The rows below come in pairs that one turn or mirror swaps. Which row does each named row swap with?
The rows were stretched afterwards, more along some directions than others.
duva: [-19   2 -11 -32  20   4 -29  25  12  -2  -8 -42  -3 -41 -17  -2  -3 -35
 -20  16 -12 -12  55  -4  48  -8 -25  -4  -5  -3]
Domo: [ 10  -9  28  15  -5 -20  -3   6  21 -11 -17  -7  20  -9   8 -11 -14 -40
 -15   4  -5  -4  12 -22 -25 -12 -22 -13  18   1]
pib: [  3  12  25   4   1 -14 -10 -11   4   7   6 -10 -24 -37  -2 -27 -13  -6
 -13   8 -29 -38   4  -8  21  -1 -21 -26 -14 -17]
gufil: [ 27  -2 -20 -15   8   4 -32  12 -10  -6   7 -19   7   2   9 -21  -4 -25
   4  21  -2   2  48  -7  -4   4   6 -30   2 -20]
Gake: [ 16 -25  19 -15  11 -43  -9 -19 -27   0   1  11   0 -24 -19 -19  26  -3
  -3  11  -3  14  20  18 -13   6 -14 -40 -14   7]
zizos: [ 21 -12   0 -42  26   7 -39   8 -20 -11  13 -35  -5  -2 -10  -2   2 -22
   8  23  -5 -10  48  10  42   8  -6 -35 -27  -1]
devu: [  7 -15 -15 -13  20 -11 -10  -1 -62  11  16 -13 -21 -52  -6 -23  32  20
 -10  24 -16 -19  27   5  12   8 -19 -24 -27 -25]
res: [ 36  -3  37  -9   9 -13 -13  -9 -25   2   3 -25  -2 -38  16 -20  -5   6
  -4  12 -16 -47   8   4  15  10 -44 -30 -29 -11]
liki: [-34   5  -3  -1   0 -25 -10 -17  34   5   5  16 -24 -31 -23 -17  15 -18
 -17  14 -30  -2  15  -4   7 -27   2 -21  15  -5]
Vama: [ 30  -4  33 -10   8 -11 -10 -14 -31   1   3 -24  -6 -44   9 -19  -8   1
 -13  14 -22 -50  16   7  16  15 -36 -32 -24 -19]
pafi: [  9  -7  24 -47  38   0 -40   0  -5  -7   6 -43  -9 -10 -28   2   8 -30
  11  14  -3 -11  39  16  60   4 -18 -33 -38  25]
Nifu: [  6   5  29 -10   6 -10  -9 -13  -5   3  10 -20 -20 -43  -2 -19 -10  -2
 -12  16 -28 -46  12  -4  29   5 -21 -28 -21 -17]
Mibin: [ 11 -14 -17 -18  13  -7 -13  -2 -45   9  19  -4 -22 -59  -6 -22  27  20
 -17  25 -19 -19  36  11   4   3 -21 -25 -21 -33]
lub: [ 23  -1 -18 -34  23  10 -39  13 -24  -3  13 -31  -3  -3  -6 -10   3 -15
  12  21  -1  -2  47   2  27   9   0 -36 -22  -5]
Divom: [ 13  -4  -6  -5 -12 -31  -6 -13 -33   6   1   5 -14 -68  -4 -30  16  15
 -22  13 -25  -5  24  17 -12   8 -30 -33 -16 -24]
limuf: [ 47 -31  46 -36  20 -18 -23  -2 -41   0  11 -16   7 -24 -12  -8   6 -12
  -1  16   3 -17  24   9   9  28 -30 -24 -38   3]
tuze: [ 30 -24  30 -23  12 -39 -16 -11 -23   3   2  11  -3 -23 -21 -22  20   2
   4   8   4  10  14  19 -15   7 -20 -34 -20  12]
vuda: [ -5 -10  40 -43  29 -22 -27  -6   7  -6 -10 -42 -11 -27 -37   7   3 -34
   1   8 -10 -12  25  20  73  -1 -37 -24 -34  27]
Vepas: [ 42 -12  32 -38  17  -6 -34   6 -38   2  11 -20   0 -25 -16 -11   3 -19
  -2  17  -3 -16  31   1  29  35 -20 -25 -33   5]
kizo: [ -9  -9  34 -48  31 -19 -35  -4   6  -6  -6 -41 -11 -24 -39   6  -1 -31
   2   8  -7 -12  27  23  74  -2 -34 -24 -36  28]
Migu: [  1  -9  53  11   8 -31 -10  -2  30  -7 -23 -17  18 -16  -1  -9  -8 -47
 -21   1  -9 -19   4 -19  -1 -16 -33  -3   9  15]
Pim: [ 15  -4   6 -48  31   6 -45   8 -12  -7  11 -40  -7  -7 -26  -3   4 -30
  11  15  -2  -7  48  15  52   7 -11 -35 -30  11]
Nobo: [ 12 -12 -21 -15  11 -14  -9  -2 -52  10  16 -11 -15 -61  -3 -27  27  17
 -17  23 -19 -16  41  10  -3   7 -18 -27 -24 -30]
mizak: [-44   2  -2   8   6 -28  -3 -13  17   7   1  13 -33 -28 -25 -18   9 -23
 -15  13 -30  -1  15 -11  13 -26  13 -20   6 -18]
zos: [-12   2  -4 -22  19   0 -32  24  13  -6 -10 -43   3 -32 -16  -6   2 -39
 -20  12 -10 -10  48  -7  43  -7 -25  -1  -7  12]
Rotag: [ 31  -3   6   8 -14  -8 -18   8  12 -13  -6  -8  25  -3  20 -16 -17 -33
 -15   6  -3  -1  25 -18 -27  -4 -16 -19  17 -15]
lod: [-12   9  -1 -23  18   7 -32  22  13   0  -6 -40  -1 -33 -17  -4  -3 -36
 -18   8  -9 -13  47  -7  45  -2 -22  -4  -9   3]
Tezar: [ 44 -19  45 -41  23 -13 -36   4 -43   7   8 -23   3 -23 -25 -10   2 -14
   3  15  -3 -17  25  10  29  32 -20 -22 -36  13]
sudep: [  3 -26  15  -8  10 -42  -3 -18 -21  -4  -4  20 -11 -22 -23 -15  27 -15
  -2  15  -3  19  17   8 -19 -10  -8 -38  -5   1]
Fata: [-39   8  -8   2  11 -27  -6 -15  24   4   0   6 -35 -32 -22 -16   4 -27
 -21   9 -28  -6  21  -9  18 -24   9 -25  13 -20]
ner: [ -1 -11  55   3  20 -30  -4  -5  29   0 -24 -21  15 -27   1  -3  -3 -32
 -22   2  -7 -21   8 -10  -1 -13 -34  -6   4  13]
Bot: [-19 -17   6  -3   8 -43  -6 -20  -5  -1  -5  21 -19 -26 -30 -14  24 -16
  -9  12 -13  20  11   7  -4 -19  -3 -35   6   0]
Lem: [ 10  -2  -2   0 -18 -30  -7 -12 -23   2  -3   6 -19 -66 -12 -33  11   7
 -22   7 -26  -4  21  12 -10   3 -33 -33 -11 -19]
geke: [-21 -18  68  -4  44 -32  -3  -6   9   2 -22 -23  -4 -33 -16   1   8 -37
 -16  12 -10 -36   2 -11  27 -14 -33  -4  -6  25]
zeve: [-11   9  21  -2   3 -12  -6 -13   0   2  10 -14 -26 -40  -8 -20  -9 -10
 -19  12 -34 -44  13 -10  31  -3 -11 -21 -13 -20]
tik: [ 35  -7   2 -19  16 -10 -29  14 -15 -10 -17 -44  23 -29  11  -7   2 -11
   3  11   3  -6  28  12   8  -9 -60 -24 -19   1]
Pon: [-21 -15  14  -2   8 -41  -9 -16   7  -3  -1  21 -21 -21 -33 -14  32 -17
 -10   5 -15  13  12  10  -6 -28  -7 -34  -5   8]
Vabok: [ 17  -8   6 -50  35  -3 -40   1  -7 -11   5 -46 -10  -6 -26   0   8 -32
  11  18   1  -2  47  20  58   4 -15 -32 -33  14]
reb: [ -2 -10  -2 -23  32  -7 -30  16   9 -15 -25 -51  12 -27  -6   8  12 -42
 -12   9   2   5  46   7  28 -22 -45 -11  -4  10]
Lig: [ 41  -4   7   1 -20 -10 -20   9  14 -22  -2 -20  26  -4  15 -21 -18 -36
 -18   8  -5 -10  38 -15 -21   3 -26 -22  12 -18]
rizap: [ -8 -19  72   1  36 -30  -1  -7  16   5 -17 -19   7 -33 -13   2   7 -33
 -13   6 -10 -35  -8 -12  16 -14 -38   0 -10  21]
toka: [ 16  -4 -14  -6 -10 -25  -5 -12 -37   6   9   7 -20 -63  -9 -29  17  12
 -20  13 -21  -1  28  15 -13   4 -22 -35 -13 -33]
pino: [-41   8  -5   3  10 -28  -8 -11  26   2   3  10 -32 -24 -27 -17  13 -26
 -20   6 -26  -2  24 -12  17 -26   3 -28   7  -8]
nef: [ 33 -33  31 -23  11 -34 -15 -17 -29   3   7   8   3 -27 -16 -14  21  -1
  -1  16  -1   4  17  23 -17  10 -20 -36 -20   1]
turas: [ 41  -4 -20 -16  -8   6 -36  11  -3  -9  17 -14  17   6  13 -18   2 -18
   1  17  -5   3  34 -10 -14   1  -6 -24   0 -10]
Pepos: [-28 -20  46  -6  51 -18   1  -1  -8   5  -8 -28 -11 -37 -10   9  13 -17
 -12  18 -13 -42   1 -10  37 -16 -30   0 -13   7]
Kibe: [  5 -27  20 -15  19 -49  -7 -15 -10  -2 -10  13  -6 -32 -17 -17  35  -4
  -1  14  -4  23  22  22 -21 -11 -20 -38 -14   6]
nug: [-20   5  -9 -26  21  -2 -28  21  17  -1 -11 -42  -2 -42 -19  -5   1 -38
 -21  10 -10  -8  54  -1  37 -12 -23  -8  -4   4]
feri: [-33  14   4  -1  13 -11  -7 -13  16   7   5  -2 -34 -36 -17 -13   1 -19
 -18  14 -32 -25  23 -14  32 -15   4 -22  -2 -18]
pimak: [ 14  -5  33  11  -2 -21 -12   4  24  -8 -18 -12  17 -12   9 -11 -12 -35
 -19  -3  -3 -10   8 -23 -16 -16 -32 -13  14  -3]
doso: [ 13 -10  50   7  11 -29  -4   2  21  -9 -21 -16  13 -12  -1 -12  -5 -41
 -18  -2  -4 -13   7 -23  -6 -16 -38  -4   9   6]
tam: [ 34  -1  39 -10   7  -7 -17 -12 -22  -1   6 -27  -5 -35  13 -20  -7  -3
 -13  12 -20 -50  15   0  21  10 -40 -27 -23 -12]
duf: [ -6  -7  34 -45  36 -13 -39  -2   7  -8 -12 -41 -10 -21 -41   9   2 -44
   1   3  -4 -11  32  19  72  -4 -33 -27 -35  29]
Bup: [ 29  -6 -25 -19   8   4 -33  15 -12 -10  12 -19   6   7   9 -18  -2 -27
   2  20   2   3  42 -14  -3   5   0 -32   2 -12]
ferik: [ 54 -30  49 -34  19 -22 -19  -6 -39   7   7 -10  11 -33 -13 -13  13  -4
   5  18   1 -15  16  16  -2  31 -27 -32 -31  10]
nas: [-18  -9  61  -6  45 -22  -9  -8   5   9 -10 -21  -5 -36 -15   3   2 -28
 -18  10 -15 -49   7  -9  33 -16 -28   3 -13   4]
dile: [ 34   1 -28 -21   9   1 -36  12 -16  -7  10 -20   5   2   6 -22  -3 -24
   2  15  -1   6  47  -4  -1   9   3 -38  -4 -19]
sal: [ 19 -13  33  12   1 -28  -8   4  23 -17 -23 -19  17 -17  17 -16  -5 -33
 -17   5  -5  -5  18 -19 -24 -14 -39 -12  11  -2]
mimu: [ 37   0 -29 -21  -2   3 -31  15 -15 -12  17 -22   7   3  13 -20  -2 -15
  -4  16   0  -3  50  -9  -8   8   0 -35  -5 -21]
Gunu: [ 47 -26  46 -31  15 -26 -22  -6 -39   7  12  -5   6 -29  -8 -15  11   6
   4  14   0 -14  12  14   1  23 -24 -34 -35   7]
pem: [  1 -12 -16 -12  16 -10 -12   1 -50  10  15  -7 -20 -54  -1 -24  29  17
 -15  23 -20 -23  35   3   8   1 -17 -20 -25 -21]
Daga: [ -3   0  21 -15  -5 -32  -8 -22   4  -1 -10  -8 -20 -61 -25 -10  15 -10
 -21   7 -27  -3  25  24  23  -7 -34 -24 -18   6]
miz: [-29  11  19   1  10 -17 -11 -14  18   1   1  -5 -29 -35 -11 -15  -9 -22
 -20  13 -34 -38  17 -14  39 -14  -8 -23  -6 -17]
rafe: [ 20 -28  17 -12   7 -35  -9 -19 -16  -1   2  14  -4 -21 -23 -14  26  -5
  -1  15  -5  21  14  18 -19  -3 -12 -33  -6   4]
Gumok: [  5 -11  -8 -25  25  -6 -25  15   2 -18 -21 -46  15 -27  -6   3  14 -38
 -10  10   2   5  51  13  20 -20 -43 -15  -7   4]
Kopet: [ 21   1  29  15  -5 -23 -18   2  30  -9 -20  -3  21  -8   7 -19  -8 -40
 -16   0  -2  -2   7 -20 -26 -16 -27 -12  15   3]
pape: [-41   1  -6   1   9 -24  -2 -15  24   4   6  16 -33 -28 -20 -14  10 -24
 -20  15 -28  -5  18 -12  12 -23  11 -23  12 -12]
bamug: [ 43 -29  34 -23  21 -37 -23 -14 -39   6   1   1   6 -25 -12 -20  25   2
   3   9   7   5  16  15 -14  15 -29 -39 -30   8]
meduz: [ -7  -1  -9 -16  21 -10 -24  21  10 -12 -22 -48  11 -26 -10   0   2 -42
 -12   8  -1   8  41   2  25 -19 -33 -10   1  10]
Nek: [-12 -17  68  -4  32 -32  -1  -6  19  -2 -17 -29   7 -30  -9   3  -3 -35
 -19   8 -13 -36   4 -13  30 -13 -36  -2  -3  16]

pafi swaps with Nifu
Pepos swaps with Vepas
zeve swaps with Pim

The rows below come in pairs that one turn or mirror swaps. Which row does each named row swap with?
The rows were stretched afterwards, more along some directions than others.
gufa: [14  9 -7 -3 -5 -8 -5  9  6 -8  8  2 20  8  6 -1  9]
Debop: [ 14   7  -7 -15  -2 -11 -12  12  -7 -10   2   2  27  10  -5  -8   8]
Nidov: [10 -4  1 -7 -1 -7 -1  4  0 -9  9  4 23 10  3 -3  4]
Fuzuk: [-12  -3  13  -3  -7   5   3   0   2   5  -8 -11 -34  -5   4  -2  -7]
Nusor: [ -4 -18  17  14   8  17   9 -21  -9  15  -3   3 -16  -8  -5   3  11]
zeg: [ -1  -2   6 -12 -19 -28  -1  14   0   5  -3  -7  12  12  17 -16  10]
Funit: [ -5 -22  11 -23 -20 -30   3   3  -9  10  -6  -6  11   7   7 -18  -6]
Tok: [  8   7  -6  -5  -2 -11   0  12   3   0  10   6  23  11   2   2   7]
Maroz: [  9  12  -7  -5   0  -1  -2  14   5 -11   7   3  19  13   0   5  12]
ketok: [ 16   5  19   3   8  -6  -8  -1  -6 -19  -9   0 -23  13  20   9  18]
rop: [-12 -10   9   1  -6   2   2  -3  -2  11  -6 -12 -35 -11  -4 -11 -14]
Renim: [ 14   6  -9  -8  -3 -11 -13  14   1  -6   7   2  24  13  -3  -3  -1]
febi: [ -6  -8  17  18   8  24  11 -16  -8   8  -5  -1 -17  -9  -2   6  19]
gofu: [ -9  -6  12  24   3  22  22 -11  -5  10   1  -7 -18  -4  -1   7   9]
Bapek: [ -6 -17   4 -12 -12 -23  -2   9  -9  13  -8  -5   8   5   4 -21   5]
nisol: [ -5 -14  36  -6  -5 -10  21  -3 -17 -16 -20  -9 -32   8  25   1   6]
pel: [ -9  -9  37   3  -7   1  27  -7 -12 -23 -21  -9 -27   9  23   9  10]
pefe: [  0  -9  23  -5  -1 -10   8  13 -21 -19 -23  -9 -22  -3   7  -4   6]
boko: [  0  -9  27   1   1   1  18   2 -16 -24 -19  -6 -29  -2  20  -1  28]
puseg: [ 12  16  -8 -16  -1 -10  -7  18   2 -10   5   1  16   7   8   1   6]
mebed: [-13  -7   9   2  -3   3   8   3  -1   7  -6  -8 -35 -12   7  -7  -8]
Tez: [ -5 -16   3 -15 -14 -31  -1  11  -8  20  -4  -1  12   5   4 -21  -4]
Biru: [  9   6  25   1  -2 -13  -4  -6   0 -17  -3   6 -19  15  29  11  26]
mos: [ -4 -10  29  -2  -8  -2  17  -3 -16 -20 -20  -2 -23   7  13  -2   5]
luved: [ 13   7  -4 -13  -6 -10 -11   9  -4  -7   6   5  25  13   2  -2   5]
zozar: [ 14   2  16   1   6  -5 -21  -5  -8 -17 -16   0 -20  11   9   3  12]
gerif: [ -6 -14  11 -13 -13 -25   7   7 -10  15  -8  -4   9   1  19 -15  13]
tutup: [ -7  -9   4   0  -3  -1  -9  -2  -5  17  -2 -11 -29  -1  -7  -8 -14]
biv: [-10 -14  19  11   7  15  16 -17  -5  11   3   4 -14  -3   6  14  19]
nemop: [ 20   5  13   0  10   0 -27  13  -6 -18  -6  -6 -27   6   7  -6  19]
Medig: [ 11   3  19  -8   2 -10 -10   5  -1 -23  -7   0 -25  14  23  10  30]
Barel: [ -4 -13  37  -3  -3   5  20   7 -16 -21 -14 -14 -30   3  17  -3  15]
susir: [ 15   3  14   2   3 -12 -14   1  -6 -15   1  -2 -26  10  20   5  17]
Musa: [ -3  -9   6 -13 -21 -26   1  11  -7   7  -7  -6   9   6  15 -20  -2]
sibi: [ -5 -15  31   2  -8  -9  23  -3 -19 -14 -10 -10 -32   1  24  -2  11]
muben: [ -6 -19   9 -12 -17 -25   5   9 -10  11  -7  -6  14   7   6 -19  -7]
midov: [-13  -8  16  -3 -10   2  11  -2   6   7  -4  -8 -37  -2   7   0 -15]
tudo: [ -3 -10  31  -7  -6 -12  12  -5 -18 -17 -17  -1 -26   1  19  -6   8]
Vosi: [ -7 -21  12 -19 -18 -29   4   7  -2   6   0  -5   8  10  15 -17  -8]
Gusib: [ 13   3  17   1  -1  -8 -18  -2  -3 -15  -9   6 -18  18  14   4  18]
mavu: [ 14   3  16   8   6 -10 -12  10  -7 -14 -11   0 -13   7  15   9  29]
zese: [ -9 -11  18  18   4  19  16 -20  -1  11   4  -1 -15  -4  -1  13  17]

pel swaps with zozar
Vosi swaps with Nidov
muben swaps with Renim
boko swaps with Medig

